Some points, each followed by its number:
[-25  18  24  14 -40  45   3  -4 -37 -23  57 -18  -6  47   1 -24   2  -5
  14  -6 -20  -4  68  16] 0
[ 23   0 -26  16  20   8 -54  18   3  67 -24 -16   9   9  -9  80 -18  14
   3  35 -23   9 -66   5] 1
[-19   1 -20 -41  -9   1 -39 -38 -39 -10  16 -34 -31  12  26  10  16  19
   0  20 -27 -46  31 -13] 2
[-39  21   4  59  81 -39 -10 -21 -31  13  -2 -27  28 -30 -47   8  -3  14
  10  20  12  28 -46  38] 3
[ 19 -12  23   9  -7 -39  28   3   0 -25  28 -11  21 -26 -27 -27  67 -25
 -13 -47 -45 -16   2   0] 4
[-12  27  -9 -31  63 -44 -45 -41 -14 -47 -31  37  15 -70  27   8   6  18
  14  41  23  19  39  40] 5
[-13   1  26 -18  -6  40 -12  -3 -28   9 -16  17 -63  21   0   4 -24 -11
  20  -8 -31 -10  -1 -30] 6
[ -1 -11 -25  47   9 -10 -39  -3 -16 -26  22 -25  39  13 -24  -9  32   8
   1  16 -25 -25  17 -22] 7
[ 49  25  27   6  48 -50 -29 -16  37  51 -12  43  14   2 -36   2  30  19
 -16   1 -30  -1 -26  40] 8
[-11   6   3   3   3   3   1 -28  18  -2  10  19   8  -9   4 -13  36   4
 -15  31   3   7  16  20] 9
[-34  22  43   9 -26  12  68 -15  21   8  20 -29 -25  44   9 -79 -34  13
 -16 -59   9 -35  16  -8] 10
[ 28   2  -2 -19  39  21 -89   2  21  56  -3  -9  69  88  54 -30  37  39
  20   1 -13 -33  60 -84] 11
[  4  -7  21 -41   6  -6  23  15  11  28  -2   7  -2   3 -12  25  34  11
 -18  10  16  -8 -17  23] 12
[ 23 -27 -24  10 -24  16   7   7 -23  47 113 -79 -16  19   5  16  13  11
   2  28 -10  32 -35   6] 13
[ 21   2  22  43   9  26  -5 -16  54  84 -34  50   9  -9  27 -10  19   1
  -4 -37   3  -1 -49 -20] 14
[  1   1   3  47  -2  21 -19   6 -23   4  19  -8  -4 -32   5  -5 -14  13
  18  62   0 -15  29   0] 15
[-21   1  44 -11   2  52 -18   8 -33  21 -39  26 -71  38   9 -14 -47 -23
  32 -20 -38  -7  11 -59] 16
[ -42    1  -14  -74   -7  -10  -81  -65  -84  -49   17  -51  -75    6
   15   23   27   36   -6    3  -53 -105   46  -21] 17
[ 32  32  22   6  10 -11  27 -49  -1   0  59  27 -22 -40  -5 -31 -20  36
  -9 -68  20   1 -20  23] 18
[-37  18  41 -10  20  21  24  43 -12  34 -40  -2  21  40  13  14 -12   0
  34 -45  56  17   8  22] 19
[ -4  13  31  -2   7  36 -31  -3 -26  -1  -9  25 -50  31  -6   2 -22 -12
  26 -15 -29   2  18 -16] 20
[ -13    0  -25   68  -38   -6   16   34  -42  -20  -32  -33   30    6
   -7  -26  -74  -41   41 -121  -23  -20    5  -34] 21
[ 51  19  26  14  46 -44 -30 -13  27  46  -8  38   0  -3 -39  -9  35  14
  -3   1 -18   9 -18  41] 22
[ 21 -13 -35 -18  11 -17  -6 -24  21  -5   1   3  21 -17  35   2   0   1
  -5 -10  -8  23 -12 -19] 23
[  30   37  102   16  -23   -9   12  -31  -28   -6   25  -12  -17 -127
   41  -53   28   -4   24  -45  -86 -105   26  -34] 24
[-14 -22  12  35 -50  42  27  19   3 -18  36  37 -23 -40  23 -12  34 -49
  16   4  33  15  47  17] 25
New points follow, each followed by the numbers of its three nearest points above by angle, nearest first.
[ 41 -17 -46   2 -41  11  24  -6   1 -76  98 -42  -1  -4 -35  12 -24  41
 -38  32  15  27 -27  -4] 13 7 18
[-38  46  44 -10  47  42   8  34 -13  67 -41  -3  31  74  26  28 -47  15
  68 -86  27  64 -10  -8] 19 16 20
[-38  -4 -25  10  51 -22 -30 -50 -18 -32 -28  16 -13 -18 -29   5  26 -15
  -7 -38 -35  20 -31 -17] 3 5 23
[  16  -56  -36  -57   31  -11   28   18    2   -8   12   23 -101   19
  -69    5   14   12  -25   14   71   54 -101  -26] 12 13 1
[ -1  16  19   4  14  18  -2  13   1  42 -22  -5  11  32  12  17 -16   9
  16 -26  31   9 -18  -3] 19 14 1
[-12 -25   0  39 -41  39  12  20  10  -1  22  43   7 -40  38  12  23 -42
  23   0  31  14  43  22] 25 15 9
[-21 -32  -6  23 -44  28  36  18  -6  -8  25   9  -6 -30  31 -10  36 -53
  15  21  31  19  41  12] 25 0 9
[-14 -25  -4  14 -29  25  25   3   5 -13  10  34   2 -19  23 -10  32 -36
  14   0  13  24  41   8] 25 9 0
[-50 -11 -45 -36 -93  30  45 -26 113  17 -90  53 -18 113   7   6   3 -60
 -76  86 -45  29  16  48] 9 12 14
[ -9  25  31  41  30   9   3  -6  -5 -10   4 -21   5 -31 -41  -2 -23  41
 -17   5  -8 -22 -44 -10] 3 18 24
[-14 -51 -15  16 -71  59  34  21   8 -13  24  63 -43 -68  65  -4  45 -77
  17  28  40  28  78  21] 25 9 15
[-56  -5 -32 -25 -63  13  36 -24  70  20 -75  29 -17  68  21   5   0 -50
 -54  55 -30   6  -1  36] 9 12 14
[ -5   0 -11  59 -30  -7  11  32 -31 -35 -23 -25  16   5 -23  -9 -61 -41
  23 -71 -51 -12   5 -24] 21 16 10
[  9 -30 -64 -24 -11 -27 -19 -26  38  40 -14 -14  23   1  53  12  28  -5
 -23  17 -12 -18 -20 -24] 23 11 1
[ 27  -7   7  26 -16 -27   2  -3   9 -21  21   5  30 -17 -35 -13  62 -26
 -18 -28 -44 -17  -6   1] 4 7 24
[  3  26   8 -34 -11 -60  26   0  69  12  -1  26  45  28  43 -50   0 -31
  -3  11  14  24  90  81] 9 5 8
[ -6   4   1  44 -13  -3  11  20 -16 -15 -12 -11  25   1 -13  -7 -36 -12
  16 -59  -7 -15   0 -10] 21 10 19
[   9    6  -16   64  -23  -33    7   23  -25  -40   -9  -23   28  -16
  -19  -16  -69  -41   15 -105  -38  -18   -2  -11] 21 4 24
[-18 -27  -1  12 -43  29  26  14   6 -21  15  29  -5 -40  35  -8  36 -34
  10   0  27   7  45  13] 25 9 0
[ 74   2  18  12 -28  35 -46  -4  20  -6  72  -1  -5 -56  16 -28  34  36
  -6 103 -45 -41  38 -34] 15 24 9
[ 18  12 -49 -16   8 -45 -56 -21  -5  31  -4 -53  95  39  48  32   0  19
  10   0 -34 -29  29  -1] 11 7 23
[ -2   4  -6  42  -9 -11   3  25 -17 -18 -24  -8  30  -2  -8  -8 -48 -27
  25 -82 -26 -11   3 -27] 21 16 10
[  4   6 -15  -4  -3  -6 -19  -6 -13  24  -3  -7  -3  15   7  29 -14   7
   6 -30  13 -15 -21   9] 1 19 21
[  4   7  41 -78  -4  -8  44  19  17  34 -17  14  -4 -12 -22  42  42  26
 -25  30   2 -20 -15  59] 12 8 22
